Z: a few groups of rows, each row roughly a mix of its group's hidden directions; some rows fit no group:
Z (111 x 11):
[[ -3 -16 -15  13 -22  12  13 -10   5  -3   6]
 [  4   0  21  -2   7 -19 -14  -4  14  15  10]
 [ -1 -15   9  10   7 -20  -1 -23   3   6 -15]
 [-17   9  16 -12   5   0 -14   9 -16  11  12]
 [-16   5 -22   8  -6  20  10   1  -8   0  14]
 [  4  11 -14   1  -1  13   6  26  -4  -1  19]
 [  4 -16  -8  -8  -7  15  25   1  -4 -17   0]
 [  1 -18   8  -4  -4   1  16   7 -14 -16 -21]
 [ -2  12  20 -11   1   9  -5  25  11   6  -5]
 [ 24  11   4 -10  12  -3  -6   2  23  -3   9]
 [  5  18  10 -11  -3   7   2  23  13 -15   9]
 [ -9  13 -13  13 -11 -14 -16 -21  -3   6   0]
 [  1  18   4   2   0 -23 -22 -10   2  11   2]
 [  9   0 -18   1 -22  13   8  18 -12  -1  -7]
 [ -1   8  -4  -8   2  13  20  14 -12 -17  16]
 [ -5   5 -18   3 -14  11  -6   1 -25   0  15]
 [ -2 -15  -8   1   1   0  12 -18 -25 -15   1]
 [ -5  12 -17   4  -8  14   2  11 -14  11  21]
 [ -2   7  -2  -6  13 -19 -16  -6 -19  -2 -18]
 [ 19  14  -1   3   8 -17   8  11   4  19 -11]
 [-12  -3 -15   1  -6  -3  -8  -4 -24 -14 -18]
 [  1  16  18   3  -4 -14 -17  -4  19   3  11]
 [ 23  -8   2 -22  -3  -4  -3   8  19  -5   8]
 [  1  10   7  -8 -12  21   5  23   7  -3  14]
 [  4   1  -1 -16 -15  17   4  11 -10 -23  -4]
 [-19  11   4   8  13 -20 -10 -16   1 -11  -4]
 [  2 -14 -12  -1 -22  21  17   1   1  -5   6]
 [ 11 -22  -9  -1   2  17  19   4   2   0  16]
 [-24   0 -13   2  -7  17  -3   2 -22   3  -4]
 [ -8 -23 -10   1 -16  13   9  -2 -11 -15  -5]
 [-10  -4 -20  17   1  -1 -10 -23  -4   9  11]
 [-13  14  -8  20 -23  -4  -1 -14  -4   2   0]
 [  4  -2   6   3  21 -20 -10 -16  13  12  -3]
 [  7   8  23  -9   2 -15  -8  -9  20   6  -9]
 [ 15   5  -5  -3  10 -30  13  -4   8 -10   2]
 [  7  12 -12   5 -20   9  -8  14   3  22   5]
 [  8 -19  -6   1   5  16   6  -3  15   9  22]
 [  3   8  22   1 -11   0 -18  15  14  -4  12]
 [-16   5 -16  -1  -2  10  -4   3 -30  -7  -3]
 [ 14   0   0   4   9 -15   7 -12  20  23   4]
 [-13  25 -14  13 -13   1  -2  -2 -17  -2   6]
 [  3 -26   3   9   0 -16   2 -16  11  -8  -9]
 [ -6 -34  -9   1   0   0   6 -14   4   1  -8]
 [ -3  20 -20  -8   5  10   8  17 -14   6   5]
 [ 20 -19 -18 -11   6  -1   2  -7 -10   5 -14]
 [  5  22   8 -20  11 -14  -4   4  -8   4 -13]
 [ 20  15  -6   5   2 -15 -17  14   5   8 -12]
 [  3   5  21  -3  -5  10  -7  24  11  14   7]
 [  7  -7  -4 -17   1  12  25  13 -13 -11  -1]
 [ -5 -16  -6  -8 -10  18  14   1 -11 -21   2]
 [ 17  12  18 -13  11  -9   4  20   4   5   7]
 [  6 -13 -16  -7   5   7  22  -3 -10 -17 -11]
 [ -8  24  -3   1  16 -21  -8   0  -3 -15   4]
 [ 15 -21   1  -8  -7  13  21  -3  10  -8  -7]
 [  5  19 -16  -3 -12  14   5  10   6   9  20]
 [ -6 -20  13  -2  12  -7   8 -22  14  -5   6]
 [ -7  21  -7  12 -19   7 -14  11 -10  10   1]
 [-18  -9 -18  12 -15  15  -5  -6 -11  -8  -8]
 [ -3 -17  -9   5 -20  16  -8 -12  15  -3  10]
 [-26 -13   2   4 -14  11 -15  -9  -8  -2   8]
 [ -4 -18 -15  -5 -17  21   8   3 -10 -12  -1]
 [  2   8  11 -15 -12   7   4  25   5 -14 -14]
 [ -1  31   5  -3  10 -15  -3  11  -7  -5   8]
 [  7  20  21 -11  -7   8  -1  20  -1   5  -7]
 [ -9 -31  -4   2  -4   4  10 -16   1 -14  -5]
 [ 11 -20  -7 -16   9   9   9  -2   4 -23  -3]
 [ 23  18 -13 -15   0  -3   6  15   7  -2   3]
 [  1 -14  -2  -7 -14  28   7  14  -9  -3  -7]
 [  7   9   4 -16  -8  20  -3  21 -14   3  -8]
 [ 21  -2   0  -8  11  -4  13  -1  22  16   5]
 [ 24 -14 -13 -17 -14   4   6   6  -4  -8   2]
 [-15  -1  -2   7   6 -17 -19 -17 -10  -1 -16]
 [ -7  -3 -20   8  -8  -7 -16 -20 -12  -1  13]
 [ -7  -2  14   0   5 -25 -14 -22   6   0  -2]
 [  9  31  11  -9 -10  -7  -6  12  -1   5   0]
 [ -4 -21   0  -4   5   9   8   5  -3 -18 -24]
 [  2 -26   0   3   0  -5   1 -17   4   4 -24]
 [-12  11   1  -1  -9   3 -21  17 -23   3  -1]
 [  7 -11 -10  -7 -13  29  10  13   0   2   0]
 [ -6 -29 -11   0  -1   5  15 -10  -5 -11 -12]
 [ 20   5 -23 -14 -10   8   1   7 -15   2   3]
 [  9  -4 -16   9  -7   7   7  -3  12  27  12]
 [  1  21  15 -16   8   3   4  14  -6  13  16]
 [ -9   4 -15  15   1 -13  -6 -25  -6  11   9]
 [ -5  11  -1  -3 -11  24  -1  17 -11  -3  19]
 [ 18 -17 -13  -6   7  19  11   2   3  15   5]
 [  2 -32  -1  -4   4  -6  10 -10   1 -14 -10]
 [ -9 -16   3  10   9   5  22   5  10 -14  17]
 [  4  -3 -21  10  -9  18  12   7   4   8  19]
 [ -1  19  17  -4  21 -19  -5   6  10  -1   0]
 [  2   7  -4   8 -17  10  25  11   9  -7  14]
 [  1  -5   6  13  12 -22  -2 -18  21   0  -1]
 [ 11 -13 -13   3   3 -13  14 -27   4  -6  -2]
 [ -1 -17 -15  -5  -4  16  16  -3 -20 -10  -8]
 [ 24   6   4 -10  -8   1   8   6  25   5   8]
 [ 16   1  12  -8  24 -19   3  -4  15   1  -1]
 [  4  12  25  -6 -17   4   5  15  10   0 -12]
 [ 13  10 -13   0 -12  28   3   9  -8   0  11]
 [ -2   8  14  -4  18 -26  -6  -9  -6 -10  -8]
 [-12 -10   0  16  -8   7  -8 -11  -4  26   8]
 [-25 -15  12  -6  14   1  -3 -17  -5  -5   7]
 [ -2 -27 -12  12  -1   1   0 -23   2   6   7]
 [ 14  34   1   2   4   1   0   9   9   7   7]
 [-10 -22 -15  15   2  -2  -2 -23   3   2   1]
 [ -6 -23   1  -7   5  26   4  13  -6  -5  -7]
 [-15 -10   9  15  11   0  11  -3  14 -22   7]
 [-22  -6  16   8  10   1 -10  10 -21  -4  -2]
 [ -1 -22 -12  11   1  -6  -8 -15   6 -14 -16]
 [ -8 -26  16   4   6   3   7  -3  20  -7   9]
 [ 11  22 -13  -9 -16   3 -13   3   0  13 -13]
 [ -2 -26 -15  -2 -10   9   9   0  -9 -14 -12]]

one row of each group, then the others: which group is each in?
[18 -7  2 -9 11 -2 14  7 22  1 16] | Y
[ 11 -17  -1  -1   7  -4  11 -15  26  10   4] | R
[ -3  -8 -21  -1   1   4  11  -8 -24 -16  -3] | H

[ 18  -5 -19   3 -14   7   3  -2  12  22   6] | H
[ -3 -15   6  -2   4 -11   0 -24   4  -4 -25] | H
[  3 -28  -4 -16   2  -2 -17  -4  -2 -11 -12] | Y
[  0  11  12   1  11 -24 -18  -5   8  11  -8] | H
[-14  12  13   4   6   5  -8  20 -12  13  15] | H
[ -7  10  11  -2   2 -16  10  11  -6 -19 -22] | Y
[ 13  -2 -15  -7  -1   4  15  16 -15 -12 -17] | R
[ -8  -4   1   0  -4  12 -20 -15  19   0  19] | R
[-21  -9 -10  12 -13   9  10  -7 -18  -7 -10] | R
[  4 -27   0 -14  16  -2   6 -10   5 -16  -4] | R
[ -2 -22 -15  12  -1  -5   8 -15   9  13 -14] | R
